In the rows, 128 means zero.
Turns, then the turns between two rows, first turn first; the first pair answered
P (before |-> after):
[188 163 117  92 147 147  97 146 112 154 135 133 144 143 123 176 109 127
  88  90  99 126 109] |-> [184 167 115  93 145 151  90 149 121 160 126 128 138 132 134 170 112 140
  91  93  95 127 102]
[150 139 136 138 129  99 139 137 120 141 108 147 127 117 139 144 114 150
 140 124 129 126 139] |-> [143 141 136 144 126 109 130 135 126 142 108 141 125 106 148 135 115 156
 141 130 125 133 134]
[130 162 135 127 109  81 185 139 161 161  91 129 118 114 118 131 165 139
 182 127  86 138 124] |-> [110 163 129 134 102 100 162 129 169 161  97 117 114 101 138 100 169 147
 185 129  89 142 115]
D (before |-> after):
[117 149 102  95 122 158 140 112 137 110 135 118 123 126 147 118 110 109
 146 143 138 116 156] |-> [130 150 107  85 127 138 155 123 130 113 129 130 126 137 135 144 101 111
 142 136 135 111 165]
[142 144 158 124 104  77 203 180 177 151  69 133 115  86 140 162 139 184
 164 123  99 140 109] |-> [132 159 142 119  96 125 141 175 183 166  84 117 118  57 172 123 142 199
 152 111  92 147  76]
[132 151 150 107 126 149  93 130 158 109 152  96 120 114 136 122 121 166
 153  96 137 129  86] |-> [112 128 163 127 125 122 146 105 171  86 145 108 111 135 124 118 132 152
 182 132 154 125 120]
S (before |-> after):
[155 157 136 113 117 121 128 165 106 134 127 131 131 147 113 163 127 133
 113 126 107 112 103] |-> [125 133 130 139 124 142 121 121 103 108 161 129 127 170 119 117 139 101
 122 164 136 106 123]
[164 131 114  99 144 137 107 151  87 143 157 130 140 128  97 155  87  94
  88 121 116 119 127] |-> [128 102 122 128 138 114 159 113 103 112 158 135 120 149  94 126 104  74
 129 169 137 118 165]
[145 144 122 137 127 158 116 145 132 146  90 124  96 107 142 151 125 169
 156 138 125 129 132] |-> [129 134 111 153 130 183  98 116 125 132 119 116  94 117 150 123 127 147
 156 154 140 125 141]
Y (before |-> after):
[127 105 113 124 127 116 171 149 128 106 132 140 135 146 144 106 134 114
 130 115 144 129 156] |-> [139 116 117 112 125 112 167 170 129 119 121 137 139 136 145 122 129 131
 125  98 133 134 146]
[137 140 129 102 136 142 127 126 155 127 107 131 139 117 144 144 138 153
 140 128 114 138 119] |-> [120 122 131 118 142 149 133  95 153 106 129 132 138 137 142 121 146 130
 146 148 126 131 137]
[ 77 150 113 163 146 133 111 104 159 132 160 143 120 102 159 102 158  99
 147 145  71 123 147] |-> [119 145 116 144 170 116 121 117 118 133 172 157 140 147 125 154 132  74
 116 122  73 105 166]
[176 133 108 100 135 175  64 139 101 172 114 121 165  95 107 150 134 134
  84  73 108 132  96] |-> [113 114  99 137 118 202  64  87 131 148 127 107 139  80 141  68 161 132
 126 122 128 147 104]
A (before |-> after):
[146  92 143 144 150 119 128  98 101 119 144 121 142 143 124 133 124  97
 117 131 151 120 138] |-> [162 122 149 120 139 106 129 143 119 146 104 123 135 105 130 158 124 141
 117  99 129 132 104]
[114 133 130 122 126 146  99 139 122 101 129 123 118 114 122 134 121 116
 119 139 123 147 121] |-> [119 132 127 117 127 143 100 140 118  98 129 127 119 120 117 139 121 112
 114 137 124 144 126]
[101 115 124 162 125 122 142  98 135 101 139 129 118 131 126  92 139 114
 150 161 145 116 144] |-> [153 129 133 133 141  97 151 137 106 114 127 142 137 155  95 168 113 111
 114 119 125 102 145]
Now pairs of rows:
(2 to 3 turns a pair)
[175 153 124  80 120 134 116 186 132 188  99 130 126 110 120 184 112 173
 102  80  86 139  78] |-> [124  78 141 141 132  87 212  98 132 111 133 147 109 192  82 155 130  91
 154 172 139 121 174]
P A D
[119 118 124 104 123 161  57 119 136 136 143 117 139 126 142 109 115 127
 101 102 116 124 106] |-> [141 110 148  95 127  88 147 146 145 133 100 146 133 147 101 176 112 128
 123 104 108 121 142]
D P A
[109 127 155 120 129  53 158 126 134  97 134 134 124 118  79 173 123 106
 112 142 130 136 175] |-> [101 167 140 103 109  95  99 153 159 135 116 118 120  50 127 142 133 160
 105 116 111 158 114]
Y D
[156 137 155  89 164 135 173 195  98 130 115 132 160 108 152 208 112 122
 130 105 100 111 133] |-> [ 93 136 133 123 142 203 111 150 128 124 145 101 140  70 213 102 139 135
 148 138 120 132 104]
S Y Y
[ 96 129 111 143 147 142 129  94 137  80 180 112  92 174 133  86 136  63
 104 199 149 133 155] |-> [140 136 112 119 161 131 121 115 105  90 187 119 112 191 107 137 117  53
  70 167 138 118 158]
A S
[145 158 121 122 121 171 108 150 128 171 123 135 133  80 138 116 129 153
 116 105 111 135  97] |-> [142 156 128 124 115 153 139 157 145 170 103 141 125  71 136 122 133 166
 133 115 106 139 100]
D S
[128 152 136 109 121 104 140 166 150 150  97 137 126  96 132 146 133 149
 135 108 109 140 107] |-> [ 94 130 121 136 119 147 103 115 149 130 137 119 123 105 159  77 151 127
 142 136 131 136 110]
P S
[108 117 107 155 116 118 161 134 172 151 149 135 136 138 151  94 159 118
 154 165 157 139 151] |-> [109 119 102 150 119 142 137 128 166 154 162 129 137 137 158  83 159 120
 146 163 157 136 141]
S Y
[143 132 154 123 119  90 177 167 137 149  87 150 125 111 115 176 130 157
 142 121 124 143 130] |-> [169 132 145 117 137 108 145 165 101 147 117 149 144 138 100 196 112 129
 107  99 124 126 135]
S D A
[147 123 115 104 119 155  48 119  95 117 178 126 134 131 139 135 120 104
  63 115 125 115 113] |-> [152  95 136 111 127  93 134 116  90  95 158 151 128 168  98 180 115  81
  84 135 131 105 157]
D D
[114 123 111 147 137 180  72 105 119 121 168 117 130 129 159  93 126 122
 123 139 139 124 111] |-> [171 138 134 106 144 111 135 164 110 141 120 139 140 136 116 193 103 140
 114 103 114 118 118]
D S
[123 148 129 129  99 163 111 158 163 149 112 117 110 101 148 110 114 162
 124 110 117 170  97] |-> [163 130 131 124 129 153 109 151 108 131 150 127 139 166 104 161  84 107
  87  94 123 141 132]
A Y
[136 168 127 115 108 127 117 152 140 147 103 119 126  85 154 128 118 154
 140 104  97 150  90] |-> [ 95 129 124 157 111 122 149  92 149 107 128 123 114 120 148  84 133 111
 168 161 130 147 137]
Y S A
[114 158 114  80 148 140 120 148 144 139 130 107 157  83 192  98 113 190
 127 158 107  88  95] |-> [139 153 128  64 157  94 164 171 132 139 110 131 163 104 158 151 105 183
 126 149 106  83 118]
A D A
[104 170 109 134 118 169  69 117 121 126 137 113 131  98 164 105 121 158
 127 100 127 133  78] |-> [112 123 124 148 145 117 144  84  92  82 158 142 142 184 104 143 111  89
 133 130 152 106 150]
Y D
[128 106 131 144 139 114 173 103 126 102 109 147 109 145 123 115 136 118
 132 155 147 130 136] |-> [155 112 121 130 150 135 130 107  90 109 136 141 128 163 116 132 120 101
  95 126 145 120 126]
D S D
[100 129 147 132 113  96 162 134 197 134  82 138 109  97 132 117 170 165
 172 141 125 142 126] |-> [ 90  94 130 157 137 142 110  67 150 101 159 128 128 158 128  80 162  96
 145 160 152 114 153]
D D A
[ 89 143 123 145 129 164  69 100 143 122 160 100 118 109 178  54 119 134
 131 136 161 128 133] |-> [122 122 131 132 157 144  80  97  91 110 185 114 144 171 134 108  92  87
  98 122 165  99 166]
Y D
